Rows swapped in pairs by one turn or mirror: which row each one swaps with:
foz: +0.31	-1.65	-1.38	+1.61	-0.13	-1.49	+2.34	+0.46	+1.36	-1.15	-0.15	-0.52	-1.87	-0.15	+2.17	+0.90
Beper: -0.08	-1.20	+1.02	+1.43	-0.90	-0.32	+0.61	+0.15	+0.21	-0.19	+0.50	+1.16	+1.73	+1.76	+1.76	+0.31
tofe: -1.04	-1.94	+1.43	+1.19	-0.50	-0.96	+0.56	+0.66	-0.46	+0.06	+0.37	+0.14	+1.28	+2.19	+2.05	+0.11
zuk: -1.17	-0.88	+0.86	+1.42	-0.09	+0.09	+1.34	-0.14	-0.23	-0.89	+0.23	+1.07	+1.65	+2.24	+2.04	+0.47
fireg: -0.39	-0.69	-1.04	+1.26	+1.06	-1.63	-0.53	+1.56	-0.82	-0.50	+0.06	-1.66	+0.91	+3.52	-0.79	-0.82
lorez: -0.09	-0.55	-1.22	+1.08	+0.99	-1.85	-0.08	+1.48	-1.22	-0.74	+0.44	-1.97	+1.10	+2.69	-0.85	-0.78
mar: -1.01	-2.54	-1.37	+0.82	-0.77	-1.41	-0.38	+2.49	-0.20	-0.32	-0.06	+0.96	+1.00	+2.90	+0.54	+0.16
nukeb: -1.69	+0.10	-1.22	-2.03	-0.83	-2.69	+1.32	-0.71	-0.67	-1.46	-1.01	-0.33	+0.85	+1.31	+0.64	-2.00
dur: -1.59	-2.65	-1.54	+1.03	+0.06	-0.82	-0.32	+1.49	-0.94	+0.23	-0.62	+1.05	+0.48	+3.24	+0.57	+0.52
muna: +0.93	-0.53	-2.02	+0.89	+2.17	-0.35	+2.66	+0.24	+0.96	-1.36	-0.78	-1.02	-2.19	+1.30	-0.24	-0.76
tiru: -0.19	-3.66	-1.17	+0.51	-0.49	-1.91	+3.23	+0.05	+0.87	-1.12	-0.90	+0.71	-0.73	+0.05	+1.04	-1.68
bonem: +0.51	-1.66	-1.36	+1.31	-0.32	-1.69	+2.60	+0.72	+1.40	-0.33	-0.92	-0.30	-1.95	-0.29	+2.11	+0.12
Ferit: -1.49	-0.35	-1.21	-1.66	-1.10	-2.91	-0.28	+0.11	-1.13	-1.20	-0.49	-0.05	+1.13	+1.65	+0.31	-1.89
kopon: -0.36	-3.49	-0.84	+0.26	-0.33	-0.72	+3.16	+0.27	+1.00	-1.17	-0.75	+1.45	-0.93	+0.62	+1.03	-0.89
Par: -0.97	-2.11	-1.51	+0.97	-0.39	-0.54	-0.68	+1.84	-0.22	+0.25	-0.21	+1.16	+1.11	+2.93	+0.91	+0.37
Fuf: +0.54	-0.85	-0.99	-2.81	+1.69	+0.03	+0.46	-0.70	+1.42	-0.59	-1.28	+0.27	-0.86	+1.04	+2.05	-1.11
soge: +0.17	-1.22	-0.61	-2.30	+1.51	+0.19	-0.06	-2.15	+1.20	-0.54	+0.03	-0.55	+0.19	+0.54	+1.31	-1.14
lifiz: -0.11	-2.55	-1.38	+0.43	+2.03	-0.48	-1.11	-0.65	+1.50	-2.64	+1.14	+0.30	-0.76	+1.13	+1.30	-2.76
Puzun: -0.18	-0.41	-1.32	+1.33	+0.79	-1.99	+0.17	+1.67	-0.92	-1.21	+0.00	-1.86	+1.19	+3.14	-1.01	-0.61
nili: -0.32	-0.51	-1.36	+1.27	+1.06	-1.89	+0.05	+1.68	-1.14	-0.87	+0.12	-2.03	+0.99	+3.09	-0.63	-0.57
nogol: -0.65	-0.22	-1.84	-1.34	-0.69	-3.81	+0.24	-0.44	-0.18	-1.04	-0.31	-0.56	+0.99	+1.68	+1.35	-2.61
tiv: -1.12	-1.19	+1.22	+1.13	-0.26	+0.28	+0.43	+0.34	-0.37	-0.02	+0.33	+0.80	+1.61	+2.04	+1.73	+0.21
fum: -0.57	-1.49	+1.33	+1.36	-0.44	-0.07	+0.85	+0.17	-0.44	-0.04	+0.80	+0.62	+1.61	+2.48	+1.68	-0.55
gatub: -1.85	+1.81	-0.45	+0.72	+0.54	-2.28	+0.91	+0.08	-0.81	-0.92	+0.15	+0.18	-1.74	+2.00	+2.29	-2.53
kogu: +0.17	+0.11	-1.58	-2.08	+1.20	+0.79	+0.15	-1.93	+0.86	-0.13	-0.11	+0.79	-0.64	+1.01	+1.68	-1.22
rez: -0.59	-4.27	-0.98	+0.80	-0.36	-1.56	+2.72	-0.53	+0.62	-0.19	-0.28	+0.38	-0.61	+0.56	+0.73	-1.74
medi: -0.47	-0.66	-2.08	-1.94	-1.56	-2.30	+0.38	-0.22	+0.81	-1.75	+0.65	-0.96	-0.07	+0.26	+1.16	-2.31
Rona: -0.05	-3.65	-0.80	+0.74	-0.53	-1.66	+3.10	-0.37	+0.59	+0.04	-1.25	+1.53	-0.53	+0.65	+0.96	-1.63
Zupa: -1.71	+1.91	-0.90	+0.82	+0.94	-1.96	+1.47	+0.07	-0.70	-1.08	+0.02	+0.18	-1.87	+1.69	+1.48	-2.71
Tev: +0.90	-0.30	-2.17	+0.70	+2.47	+0.01	+2.65	+0.23	+0.20	-0.99	-0.87	-0.80	-1.96	+0.91	-0.48	-0.66
Povi: -2.51	+1.21	-1.01	+1.37	+1.46	-2.17	+0.78	-0.41	-0.76	-1.03	-0.21	-0.07	-1.64	+1.96	+1.52	-2.07
guv: +0.11	-3.42	-1.00	+0.95	-0.14	-1.25	+3.47	-0.24	+0.68	-1.03	-0.62	+1.19	-0.48	+0.71	+1.11	-1.90
Suk: +0.51	-1.38	-1.02	+1.18	+0.40	-1.02	+2.61	+0.84	+1.15	+0.05	-0.84	-0.17	-1.84	+0.28	+2.50	+0.73
nak: -0.10	-0.02	-2.46	+0.53	+1.62	+0.11	+1.05	+0.97	+1.38	-2.24	-2.06	-0.05	-0.47	+3.13	+2.59	-1.08
Mavor: +0.09	-2.02	-1.63	+0.07	+1.80	-0.86	-1.65	-0.45	+1.46	-2.65	+1.43	+0.52	-0.67	+1.04	+1.26	-2.28
Votev: +0.70	-0.79	-2.38	+0.67	+2.37	+0.02	+2.60	+0.50	+0.57	-1.01	-0.66	-1.01	-1.91	+1.34	-0.38	-0.49
fuz: +0.38	-1.76	-1.78	+0.17	+2.48	-0.81	-1.44	+0.05	+1.02	-2.03	+1.07	+0.41	-0.04	+1.43	+0.83	-2.79
pugem: -0.63	-0.30	-1.23	-2.12	+1.85	-0.04	-0.15	-1.30	-0.68	-0.15	-1.36	+0.51	-0.08	+1.93	+2.55	-1.06
kisi: -0.35	-1.77	-2.31	+0.77	+2.15	-0.83	-1.15	-0.42	+1.61	-2.67	+1.31	+0.08	-0.61	+1.06	+0.39	-2.33
Nono: -1.00	-1.43	-1.95	+0.74	-0.46	-1.45	-0.34	+1.02	+1.38	+0.59	+0.40	-2.48	-1.11	+2.38	+1.22	-2.75
mivi: -1.12	+0.07	-0.81	-2.30	-1.31	-3.01	-0.01	+0.86	+0.04	-0.87	-0.33	-0.94	+0.49	+1.98	+1.08	-2.09
gor: +0.37	-2.38	-1.95	-0.15	+2.08	-0.86	-1.15	-0.21	+1.44	-2.28	+1.13	+0.81	-0.67	+1.39	+1.17	-2.90
guf: +0.83	-0.76	-1.75	+0.71	+2.49	+0.03	+2.44	+0.19	+0.68	-0.52	-0.96	-1.18	-2.22	+1.26	-0.34	-0.51
nasi: -2.44	+1.08	-0.27	+1.05	+0.55	-2.05	+0.88	-0.06	-1.02	-1.40	-0.24	+0.38	-1.62	+2.29	+1.92	-2.74
vafam: -2.47	+1.40	-0.70	+0.80	+0.77	-2.22	+0.85	-0.50	-0.93	-1.06	-0.43	+0.63	-1.92	+1.86	+1.84	-2.35
kima: +0.72	-0.46	-0.90	-1.97	+1.65	+0.00	+0.64	-1.68	+1.14	-0.56	-0.65	+0.04	-0.90	-0.17	+1.82	-0.94

kopon is swapped with -> tofe
Nono is swapped with -> nak
zuk is swapped with -> rez
fum is swapped with -> guv
vafam is swapped with -> Mavor
medi is swapped with -> pugem
soge is swapped with -> nukeb
Par is swapped with -> bonem
kima is swapped with -> Ferit

